500 stands for zero in the data rows.
Some points, one per row:
tensor([396., 681., 605., 541., 301., 347., 534., 462., 573., 457., 341., 594.,
        654., 525., 527., 418.])
tensor([366., 692., 580., 547., 219., 352., 483., 527., 646., 501., 339., 637.,
        661., 497., 513., 510.])
tensor([299., 627., 603., 542., 381., 407., 489., 508., 608., 492., 395., 552.,
        615., 446., 545., 533.])
tensor([586., 599., 480., 573., 339., 526., 592., 528., 590., 535., 526., 625.,
        652., 697., 630., 396.])
tensor([413., 648., 666., 592., 312., 422., 537., 505., 686., 427., 286., 601.,
        660., 492., 632., 431.])
tensor([739., 525., 473., 357., 614., 805., 593., 394., 627., 501., 784., 562.,
        722., 857., 573., 362.])
tensor([638., 582., 349., 427., 562., 716., 584., 459., 533., 490., 690., 589.,
        710., 728., 598., 346.])
tensor([211., 612., 685., 727., 270., 225., 442., 691., 626., 477.,  58., 680.,
        411., 278., 575., 580.])
tensor([423., 405., 661., 538., 473., 354., 413., 538., 461., 467., 373., 449.,
        301., 329., 429., 586.])
tensor([555., 546., 363., 506., 621., 480., 467., 466., 365., 554., 412., 413.,
        338., 512., 436., 580.])
tensor([575., 235., 387., 505., 832., 494., 378., 537., 253., 597., 617., 290.,
         95., 285., 282., 666.])
tensor([415., 562., 482., 561., 443., 396., 486., 548., 444., 471., 359., 527.,
        447., 350., 488., 558.])
tensor([233., 393., 683., 585., 447., 147., 469., 618., 484., 529., 156., 459.,
        222.,  66., 318., 734.])
tensor([640., 659., 441., 542., 300., 635., 568., 577., 629., 462., 576., 617.,
        746., 683., 651., 318.])
tensor([514., 351., 423., 493., 678., 492., 420., 511., 339., 510., 539., 323.,
        210., 347., 330., 644.])
tensor([536., 272., 448., 439., 769., 519., 483., 532., 368., 619., 583., 384.,
        206., 338., 334., 631.])
tensor([218., 484., 674., 686., 392., 218., 454., 629., 504., 532., 164., 476.,
        339., 241., 488., 697.])
tensor([151., 448., 760., 672., 449.,  98., 412., 662., 460., 521.,  86., 479.,
        209.,   0., 421., 682.])
tensor([490., 739., 475., 600., 129., 504., 545., 571., 679., 468., 420., 749.,
        890., 780., 646., 207.])
tensor([479., 445., 543., 581., 616., 543., 419., 550., 523., 592., 585., 459.,
        441., 413., 506., 539.])
tensor([300., 556., 585., 565., 359., 350., 490., 641., 566., 449., 202., 616.,
        618., 515., 590., 494.])
tensor([575., 409., 539., 529., 627., 553., 540., 448., 487., 491., 486., 435.,
        394., 456., 512., 523.])
tensor([741., 298., 392., 340., 732., 719., 596., 405., 411., 518., 822., 393.,
        479., 614., 468., 495.])
tensor([443., 526., 554., 540., 420., 387., 409., 536., 466., 521., 374., 411.,
        366., 317., 423., 601.])
tensor([466., 521., 522., 509., 306., 379., 552., 446., 525., 508., 395., 539.,
        609., 508., 434., 433.])
tensor([627., 393., 409., 417., 743., 520., 467., 436., 356., 551., 496., 312.,
        256., 533., 441., 669.])
tensor([536.,  74., 338., 419., 999., 474., 400., 411.,  60., 590., 596.,  63.,
          0., 305., 253., 767.])
tensor([434., 551., 554., 575., 420., 390., 487., 537., 495., 444., 388., 476.,
        547., 335., 431., 503.])
tensor([314., 632., 540., 424., 316., 493., 504., 480., 662., 483., 408., 577.,
        775., 509., 545., 447.])
tensor([852., 304., 261., 294., 866., 813., 515., 409., 300., 575., 840., 306.,
        359., 777., 442., 536.])
tensor([543., 410., 572., 429., 472., 563., 488., 434., 502., 489., 557., 575.,
        522., 599., 479., 422.])
Then 32 other points, each followed by its number:
tensor([183., 461., 561., 578., 451., 184., 444., 579., 435., 407., 131., 468.,
        272., 123., 353., 714.]) 0
tensor([581., 533., 491., 545., 476., 599., 475., 531., 487., 453., 601., 523.,
        575., 587., 495., 415.]) 1
tensor([375., 685., 656., 648., 266., 318., 474., 498., 628., 509., 322., 592.,
        631., 453., 570., 514.]) 2
tensor([872., 335., 377., 280., 789., 935., 590., 353., 538., 567., 999., 454.,
        608., 850., 582., 455.]) 3
tensor([543., 593., 469., 527., 453., 574., 579., 521., 552., 436., 576., 584.,
        582., 577., 595., 443.]) 4
tensor([236., 625., 642., 556., 185., 325., 502., 579., 699., 513., 271., 638.,
        716., 362., 505., 411.]) 5
tensor([360., 989., 580., 620.,   0., 267., 516., 525., 808., 395.,  57., 849.,
        846., 601., 723., 375.]) 6
tensor([522., 892., 627., 552.,  43., 487., 604., 477., 780., 350., 388., 774.,
        928., 761., 719., 174.]) 7
tensor([793., 266., 278., 415., 746., 653., 498., 501., 313., 550., 743., 324.,
        351., 548., 381., 470.]) 8
tensor([108., 473., 749., 694., 473.,  59., 389., 626., 434., 475.,  45., 476.,
        172.,   0., 462., 849.]) 9
tensor([309., 638., 623., 603., 197., 283., 474., 545., 650., 432., 199., 705.,
        628., 412., 583., 471.]) 10
tensor([ 18., 608., 762., 759., 220.,   0., 407., 625., 547., 422.,   0., 550.,
        346.,  17., 439., 634.]) 11
tensor([688., 545., 406., 477., 485., 646., 578., 437., 510., 527., 629., 543.,
        637., 722., 659., 460.]) 12
tensor([318., 786., 685., 580., 138., 438., 536., 512., 778., 444., 330., 774.,
        833., 697., 737., 293.]) 13
tensor([732., 536., 409., 385., 586., 745., 577., 324., 483., 432., 802., 491.,
        631., 872., 580., 398.]) 14
tensor([738., 591., 334., 476., 485., 814., 608., 416., 666., 475., 929., 646.,
        881., 951., 659., 291.]) 15
tensor([343., 506., 561., 611., 505., 338., 411., 633., 459., 541., 285., 456.,
        306., 326., 452., 611.]) 16
tensor([377., 381., 554., 486., 616., 359., 445., 515., 385., 480., 314., 420.,
        237., 277., 410., 643.]) 17
tensor([348., 560., 539., 481., 161., 400., 518., 608., 694., 496., 391., 631.,
        749., 410., 526., 326.]) 18
tensor([330., 627., 604., 611., 223., 285., 448., 613., 605., 460., 280., 619.,
        514., 327., 486., 528.]) 19
tensor([275., 699., 607., 537.,  61., 265., 503., 583., 714., 482., 109., 798.,
        626., 401., 545., 434.]) 20
tensor([695., 226., 387., 364., 944., 651., 437., 370., 296., 611., 886., 195.,
        260., 483., 327., 634.]) 21
tensor([588., 405., 445., 362., 645., 572., 529., 367., 370., 420., 636., 328.,
        479., 538., 448., 429.]) 22
tensor([753., 783., 433., 487., 437., 833., 593., 444., 629., 383., 853., 596.,
        877., 940., 839., 280.]) 23
tensor([555., 635., 549., 425., 312., 539., 512., 517., 614., 434., 473., 622.,
        719., 533., 637., 383.]) 24
tensor([673., 381., 371., 376., 688., 703., 549., 426., 427., 505., 741., 410.,
        475., 599., 440., 482.]) 25
tensor([609., 354., 391., 385., 767., 640., 402., 470., 435., 675., 744., 421.,
        456., 626., 332., 483.]) 26
tensor([634., 679., 453., 588., 442., 588., 576., 482., 519., 462., 556., 562.,
        570., 702., 616., 437.]) 27
tensor([556., 555., 383., 464., 588., 501., 481., 486., 402., 495., 413., 449.,
        378., 548., 455., 572.]) 28
tensor([714., 280., 324., 365., 966., 700., 459., 385., 217., 581., 796., 276.,
        197., 658., 377., 622.]) 29
tensor([504., 673., 476., 511., 254., 510., 489., 484., 619., 476., 471., 619.,
        699., 514., 493., 388.]) 30
tensor([297., 598., 691., 648., 340., 269., 445., 532., 601., 504., 284., 576.,
        491., 337., 539., 580.]) 31
Which of these numbered points is nearest to each point below, ignoring the 2 directions in which the first points spread most? Its number follows each.
tensor([805., 268., 237., 357., 913., 764., 504., 437., 307., 594., 865., 270.,
        349., 723., 361., 454.]) > 16
tensor([749., 770., 415., 380., 486., 806., 577., 342., 582., 359., 778., 524.,
        846., 903., 772., 293.]) > 23
tensor([508., 202., 442., 536., 658., 361., 475., 626., 270., 557., 362., 299.,
        126., 214., 322., 601.]) > 8
tensor([ 39., 597., 698., 731., 145., 116., 363., 717., 598., 521.,   0., 657.,
        463., 108., 480., 574.]) > 19
tensor([701., 630., 426., 480., 471., 696., 596., 457., 569., 479., 711., 585.,
        660., 867., 674., 376.]) > 27
tensor([413., 538., 551., 500., 355., 437., 550., 439., 534., 480., 530., 521.,
        626., 496., 504., 490.]) > 11
tensor([501., 648., 447., 452., 409., 624., 584., 470., 610., 483., 745., 542.,
        808., 745., 638., 400.]) > 21
tensor([ 49., 539., 757., 680., 237.,  34., 396., 639., 563., 495.,   0., 637.,
        328.,  82., 436., 684.]) > 10
tensor([550., 570., 468., 548., 394., 479., 577., 477., 557., 483., 457., 625.,
        625., 614., 627., 473.]) > 12
tensor([809., 573., 372., 442., 566., 826., 527., 496., 484., 455., 912., 439.,
        704., 843., 562., 337.]) > 1
tensor([436., 836., 577., 585., 151., 526., 521., 537., 728., 404., 450., 787.,
        911., 708., 702., 265.]) > 1
tensor([576., 105., 332., 232., 999., 719., 446., 387., 211., 613., 852., 132.,
        129., 318., 214., 705.]) > 5
tensor([652., 506., 368., 470., 670., 578., 502., 435., 376., 525., 532., 428.,
        381., 624., 481., 604.]) > 28
tensor([669., 218., 376., 414., 805., 590., 475., 510., 326., 640., 704., 292.,
        198., 568., 319., 557.]) > 16
tensor([667., 607., 519., 433., 304., 642., 547., 480., 627., 422., 637., 562.,
        744., 742., 611., 294.]) > 7
tensor([701., 505., 468., 486., 626., 628., 550., 431., 537., 504., 660., 487.,
        525., 708., 597., 551.]) > 9
tensor([429., 536., 606., 605., 428., 471., 522., 483., 511., 512., 555., 528.,
        548., 525., 607., 504.]) > 31
